0: [120 117 144 152 137 120 102 164 151 160 153 166 100 115 182  92 100 133 135 136 135 122  99 131 102  83  77 129 153  98 168 110 123 145 121 134 177 122 158 114  97 101 143 121 120 148 127 125 132 152 106 111 126 123 107  78 175  87 151 119 127 130 137  75 103 138 118 127 135 106 126 118 132  95  81 148 152 136 141 180]
1: [167 175 118 167 160  67 110 198 156 118 156 158 162  53 111 121 176 135 218 132 158 147 150 109 126 109 121 122 171 100 160 150 111 104  47 105 114 126 155 109  82 119  96 109 123 116 231 106 150  79 164 138 163 111  88  87 126  90 104 174  84 169 116 108 106 134  70 149 190 123  70 138 102 112  81  48 139 189 169 178]
2: [ 68 107 122 164 147  79 121 141 116 101 101  87 155  77 105 130 151 120 103 151 123 178 131 153 128 107  94 171 108 121  96 147  68  76 126 214  79 103 142  90 129 140 190 143 134 117 153  94 160 116 143  85 144 107  97 110 153 139 142  37 131 104 185 116 152  43 128 142 169  81  46  92 138 139 124 140 116 128 121 146]
3: [126 111  94 171 107 107 115 226 181 123 146 161 148  95 182 104 127 123 130 111 130 118  94 125 127  94  89 131 105 115 115 133 105  98 143 139 114 116 214 101 102 127 119 119 122 149 104 108 134 172 106 109 124 145  78 105 170  65 141  71 133 109 141  91  82 163 150 133 119  88 110 145 105 115 101 153 117 122 138 132]
4: [129 108 162 111 140 144 174 120 113 142 112 105 158 167  97 106  81 154 111 117 122 153 133 151 120 147 140 131 129 169 155 161 110 100 109  92 123 160  80 176 181 128 128 149 192 128  92 158 177 146 114 146 121 110 129 149 132 163 121 150 126 186 147 168 154 104 122  97 120 145 141 172 135 118 165 173 149 130 119 138]
5: [106  67 124  87 109 211 133 160  25 201 134  68 108 161  93  90  43 144 120  80 161 145 103 131 128 106 123 130 118 159 144  50 170 122 182  97  97 143  71 143  99 118 107 125  88  81  89 110 149 192 131  95 118  85 164 158 108 146 161 106 136 125 102  90 130 190 214 149 149  88 178 128 133  82 145 172  93  89 129 126]
6: [150 122 175  94 115 173 201 128  74 148 163 128  94 167 176  84 113 170 104 132 135 117 158 124 126 162 117 103  96 181  99 144 119 136 113 107 117  86  99 144 147 121 155 111 164 126  76 117 154 164 143 127  67 102 118 138  95 147 133 109 149 138 121 134 133 132 155 120 139 128 128 128 143 120  58 151 123  85  86 100]
7: [ 81 140 125 125  99 173  58  75  67 179 167 175 208 113  73  76  70 136 116 125 146  95  54 120 134  89 184 112 115 123 124 104 152 167 187 107 107 168  71 147 127 115 106 134 102 128 101  81 115 123 100 117 170 170 126 154 100 116 150 155 120 154 124 147 153 125 145 112 143  94 163 152 128 111 191 172 134 107 125  85]
8: [177 119 113  53 118 170 162  90 112 143 100 157  63 187 160 192  56 109 101 134 109 108  68 160  83 171 148 131 111 120 108  50 226 204 156 111 202 129 194  79 130 129 134  99 113 101  74 179  50 177  62 146  78 157 175 137  99 108 176 173 132  91 126  95 109 219 227 161 111 174 206 115 161 134 169 118  93  98  66 100]

[163 144  58 110 148  56 176 125 110 106 166 140 144 152 131 105 157 130 132 109 165  74 176 160 160 164 118 106 132 191 124 152  94 110  30  70 116 198  88 197 157  79  61 155 235 132 183 189 114  77 122 178 127 102  96 155 142 188  27 145  83 165 156 210 137 105  36 101 140 124 119 179  86 155 148  35 102 148 154 117] >> 4 1 6 0 3
[124 168 137 196 141  80 115 198 112 103 108  89 150 100 129 122 142 131 100 131 143 191 177 110 146 102 131 138 120  90 105 181  67  94 111 209  66 105 108 111 148 120 173 162 150 111 148  77 144  87 160 100 128  92 125 120 149 185 135  36 136 135 158 145 127  47 100 134 137  90  96 126 132 131 148 134 182 133 148 130] >> 2 3 4 0 1
[128 138 150 167 117  77 143 116 119  87 128  55 113  99 112 184 145 103  97 147 139 152 178 144 125 105  87 136  94 130 128 139  81  87 101 208  81 100 142 112 133 184 163 142 115 128 180  45 134  95 145 103 164  68 100 115 151 197 135  22 143 100 194 140 135  67 113 140 146 141  67 104 132 167 121 139 165 134 162 100] >> 2 3 0 4 6
[147 132 113  92 104 124 164  99 135 176 121  92 110 141  59 132 131 112 125 115 116 124 168 162 141 139 113 104 124 145 147 136 145 144 175 108 111 198  43 107 157  92 138 169 111 148 130 118 133 130  81 153 150  95 164 172 124 176  62 130  77  90 109 148 131 156 102  95 118 158 172 140  99 134 222 105 142 128 148 127] >> 4 7 6 5 0
[123 139 113 135 173 146 149 149  95 144 132 130 116 116 160 119 127  69 148 120 101 132 124 103 172 141  85 129 121 108  73 115 131 128 119 142 105 137 136 163 106 134 110  98 187 128 113 156 140 168 133 130  75 105 139 154 143 169 183 114 156 141 138 140 144  91 134 123 138 128 106 123 150 138  87 118 138 123  92 123] >> 6 4 0 3 2
[131 136 104 133 112  33 153 114 163  56 131 135 117 143 111 176 167 116 132 107 139 138 175 126 160 125 109 151 117 122 145 133  98 125  72 114  86 206  63 150 179  91 186 153 180 137 220 138 106 100 149 142 152 106 109 115 144 144  81 129 109 138 125 145 153 126  56 100 125 149 123 198 135 148 166  64 116 108 176 176] >> 4 1 2 0 3
[110 161 121 102 118 139 166 126 100 120 125 122 100 136 151 138 162 121 111 170 100 110 160 124 130 129 136  93  76 145  62 129 139 111 128 125 118 106 125 139 139 188 172 140 121  97 111 166 143  99 158 107  89 142 139 119 100 139 134 115 158 120 131 119 110  97 151 120 150 132  89 109 178 157  87 135 107 104  66  99] >> 6 2 4 0 3
[110 129 144  85 126 196 151  64  91 109 132 129 181 167  76  79 116 177  66 120 129 158 119 163 155 116 167 119 112 174 138 132 131 153 124  78 142 134  77 154 146 126 112 152 136 117  99 132 146 119 186 133 116 137 148 146 143 139 103 147 126 176 140 131 155  84 114  95  98 133 134 144 144  97 155 158  95 128 102 101] >> 4 6 7 5 0
[109 164 115 197 135  65 154 199 126  77 145  72 115  64  94 132 156 122 107 137 127 207 159 119 148 114 102 151  97 137  85 155  67  73 110 187  64 107  77  95 143  81 196 145 156 113 139 112 148  81 165  86 184  83  97  92 130 154 137  39 125  98 158 129  99  53  89 151 160 116  81 144 134 153 114 125 151 136 158 128] >> 2 3 1 0 4
[165 150 149 143 152 149 146  95 135 149 127 159 136 141 192 195 160 161 157 155 156  99 108  64  97 203 181 138 205 100 146 130 154 145 162 133 183 127 135 139  63 137  91 120  93 181 128 138  89 101 130 148 134 145 113 161 139 125 146 224 143 148 106 154 131 150 106 133 100 181 185 126 116 126  76 127 147 128 100 173] >> 0 6 4 1 7
[150 124 115 143 100  86  82 238 192 106 158 139 112 125 155 114  84 112 130 116 131 154 112 136 114  85  75 130 104 134 114  99 114 123 116 138 145  89 220  79 116 145 119 120 124 160  94  96 112 198 105 110 115 116  81  91 131  85 149 134 131 129 123  75 103 172 145 111 126 104  77 123 129 113  79 114 113 136 160 138] >> 3 0 1 2 6
[127 137 178 131 132  64 116 125  92  60 107  79 122 123 114 137 171  90 135 129 124 181 153 136 130 126 141 124 121 110  89 146 109 112 115 217  72  78 119 126 118 145 187 133 162 166 130 106 167 117 129 130 140  69  91 144 137 180 136  89 150 134 144 123 154  86 139 183 124  99  61  79 130 147 121 145 157  96 111  79] >> 2 6 4 3 0
[ 83 141 162  80 132 198 108  18  74 149 101 157 173 159 122  99 157 169  91 144 109  77 111 118  93 162 199 116 154 161 119 146 195 179 143 100 194 130  77 127 159 176 166 131 132 149 111 114 160  91 159 124 119 170 177 142  64 107 129 177 150 130  92 176 176 136 126 104  86 149 151  90 101 189 142 152 119 106 131  93] >> 7 4 6 8 0
[119 131 136 163 140  99 143 145 124  69 116  94 148  68 119 126 154 100 111 137 135 169 181 143 167 159 133 156  95 106  65 146  71  99  80 184  76  97 133 141 146 129 164 131 109 134 160 108 165  91 154  88 161 112 106 108 143 150 143  17 146 133 172 158 155  23  84 173 154  90  54  94 156 155 165 105 140 120 164 109] >> 2 3 4 1 6
[122 171  83 182 141  64 112 156 113  81 111  94  98 112 149 114 160  83  97 154 161 185 169 140 164 108 110 114 104 134 107 151  56  67 130 185  91 103 123 124 140 174 146 122 152 168 184  94 169 116 102 113 169  95 135 114 119 179 143  31 140  96 177 149 147  74 124 134 147 110  67  94 114 145 127 136 157 144 156  94] >> 2 3 0 4 6
[102 162 133  82 118 157 100  65 101 137 142 165 143 118 113 131 133 189 156 179 114 119 124 131 128 109 168  92 158 124 119 159 176 163  76  81 165 135 129 191 120 138 111 139 103 122 158 157 132 126 171 134  89 144 126 134 141 139  90 194 138 169 121 158 149 134 106 121 148 145 126  92 130 112 122 126 119 123 114  99] >> 4 7 6 0 1
[101 148 145 170 174 120 127 161 114  79  93  97 153  78 126 142 166 105  92 158 134 125 135 107 124 145 121 148 126 114  76 160 116  93 105 183 107  69 109 107 122 155 176 119 112 146 161 108 138 118 158 105 111  93  98 142 147 182 132  41 171 120 154 168 129  86 131 130 187  83  73  64 100 144 141 138 161 101 157  74] >> 2 3 6 0 4
